The rows below fall into families. The same turns and mirrors carry the whole set onto itself and the rows of a family onto each other. For each named row, which other rows are in its family? Write them in the order they are listed.
These 32 rows form 4 families of 8 rows each.
faba: [ 24  -7 -12  23  49 -15   0  10 -18 -31  11 -15 -29 -15 -14 -18  13 -48
  27   7 -18  26   3 -25]
gamaf: [ 16  15 -33 -17  21   0  10  33 -15 -28  24  37 -33 -20  33 -29  35   8
   6  15   3  16  21 -15]
betep: [ 30  -6  -8  28  31   6  -7  24 -21 -18   6 -11   2 -10  -2  -5   8 -57
  13   1  -7  58  12 -14]
nize: [  3   8 -22 -24 -15   8  -7   4 -12  24  -3 -21  -1  -2 -40  15  29   1
  49 -32 -27  33 -11  19]
kobar: [ 15  19 -37 -18   3  -3  -4  30 -19 -15  26  19 -34 -16  37 -17  50  29
   5   7   5  18  32 -14]
Fero: [ 15  20 -36 -15   5   1  -1  33 -19 -11  14  26 -37  -5  29 -22  48  32
   9   5   9  11  25 -18]
lupob: [ 16  16 -31 -13  18  10  12  40 -14 -21  13  44 -26  -9  30 -30  31   8
   5  12   8  19  17 -15]
kos: [ 17   4 -20  22  11 -26 -28  -4 -24  -6  14 -53 -36  -6  -8   8  47   1
  24 -10  -9  27  21 -26]
Kopug: [ 18   7 -16  25  11 -16 -20   5 -23   2 -10 -39 -35  15 -21   1  42   4
  29 -14  -2  19   9 -32]
piboz: [  8  -1 -18 -25  20   9  13   9  -7  -2   4   4  -2 -18 -43  -7   5 -37
  51 -14 -39  29 -23  21]
fos: [  0   7 -25 -28  -5  -5  -6  -5 -10  15   7 -27 -19 -10 -43   9  33   6
  54 -27 -34  19 -12  16]
niz: [ 27  -9 -13  22  40 -11  -8  10 -20 -30  24 -24 -14 -27   1  -6  14 -56
  15   7 -17  48  17 -15]
nirap: [  9  -3 -22 -29  14   6   5   4  -8  -7  28 -10   5 -39 -24   5   9 -44
  42 -13 -43  48  -7  30]
pubo: [  6  -3 -22 -29  23  -2  11   0  -7 -11  22  -8 -10 -34 -35  -5   9 -38
  51 -10 -46  27 -16  23]
Gulek: [ 20   4 -18  24  -2 -11 -32   7 -26   3  11 -51 -13  -2   0  18  44  -6
  14 -14  -2  50  28 -19]
nelel: [ 17  22 -33 -13  -2   9  -3  39 -20  -5   9  29 -25  -1  32 -17  45  30
   5   2  13  21  28 -15]
rik: [  9  22  -5  -6  -6   6  52   6 -11   8  19  22   0  10 -13 -38 -13 -33
   3   8 -32  18   4   1]
Zud: [ 10  29 -17 -13 -44  -4  13  -9 -23  33  41 -29  -4  -1   7  -9  20   8
   1  -5 -33  29  44   6]
pifab: [  6  32 -15 -11 -31  -7  26  -8 -21  35  17 -14 -26  20 -18 -28  17  20
  15  -5 -33  -3  23  -8]
gile: [  8  17 -11 -14  -6 -11  42  -8 -12  -6  55  -1  -6 -23   7 -29  -3 -38
  -3  15 -44  28  22   8]
Bot: [ 18  14 -33 -16  15   4   6  36 -16 -27  30  34 -24 -24  42 -22  36   4
  -1  15   4  29  27  -9]
Pabub: [  1   5 -28 -31 -10  -8 -12  -9 -12  11  23 -38 -13 -25 -30  18  37   1
  49 -26 -37  31  -2  22]
ger: [  5  20 -10 -12   4 -13  52  -7 -10  -6  38  10 -21  -8 -10 -41  -6 -31
   7  16 -43   6   7  -1]
zuvo: [  6  28 -20 -17 -30 -19  18 -17 -22  26  42 -29 -28  -3  -5 -21  23  17
  11  -1 -41   4  35  -2]
Fedim: [ 20  16 -31 -13  12  13   8  43 -16 -20  19  41 -16 -13  38 -23  32   3
  -1  11   9  32  24 -10]
Nen: [ 16  19 -35 -15  -3   6  -6  35 -20  -8  22  22 -23 -12  40 -13  48  26
   2   4  11  29  35 -11]
Rinuz: [ 21   8 -14  30  -1  -2 -26  14 -25  12 -13 -37 -12  18 -14  12  37  -3
  20 -19   6  42  16 -25]
Dar: [ 10  -1 -18 -24  10  16   9  14  -8   2  10   0  14 -22 -31   3   4 -44
  43 -16 -35  48 -14  28]
Sab: [ 28  -4  -8  29  41   2   1  23 -18 -19 -10  -4 -12   3 -18 -17   6 -49
  23   1  -8  35  -1 -23]
zeras: [  4   7 -24 -27 -19   4 -14   0 -13  21  14 -32   4 -17 -28  23  32  -4
  43 -31 -29  46   0  26]
lib: [ 10  32 -13  -8 -45   7  19   1 -23  44  17 -12  -1  21  -8 -16  14  12
   4 -11 -24  23  31   1]
Siza: [ 11  20  -7  -8 -15   8  44   6 -14   7  37  11  14  -6   4 -25 -10 -41
  -8   9 -32  42  18  11]

Which other rows belong to the same family as zeras? nize, piboz, fos, nirap, pubo, Pabub, Dar
Which other rows belong to the same family as kos? faba, betep, Kopug, niz, Gulek, Rinuz, Sab
Which other rows belong to the same family as gamaf? kobar, Fero, lupob, nelel, Bot, Fedim, Nen

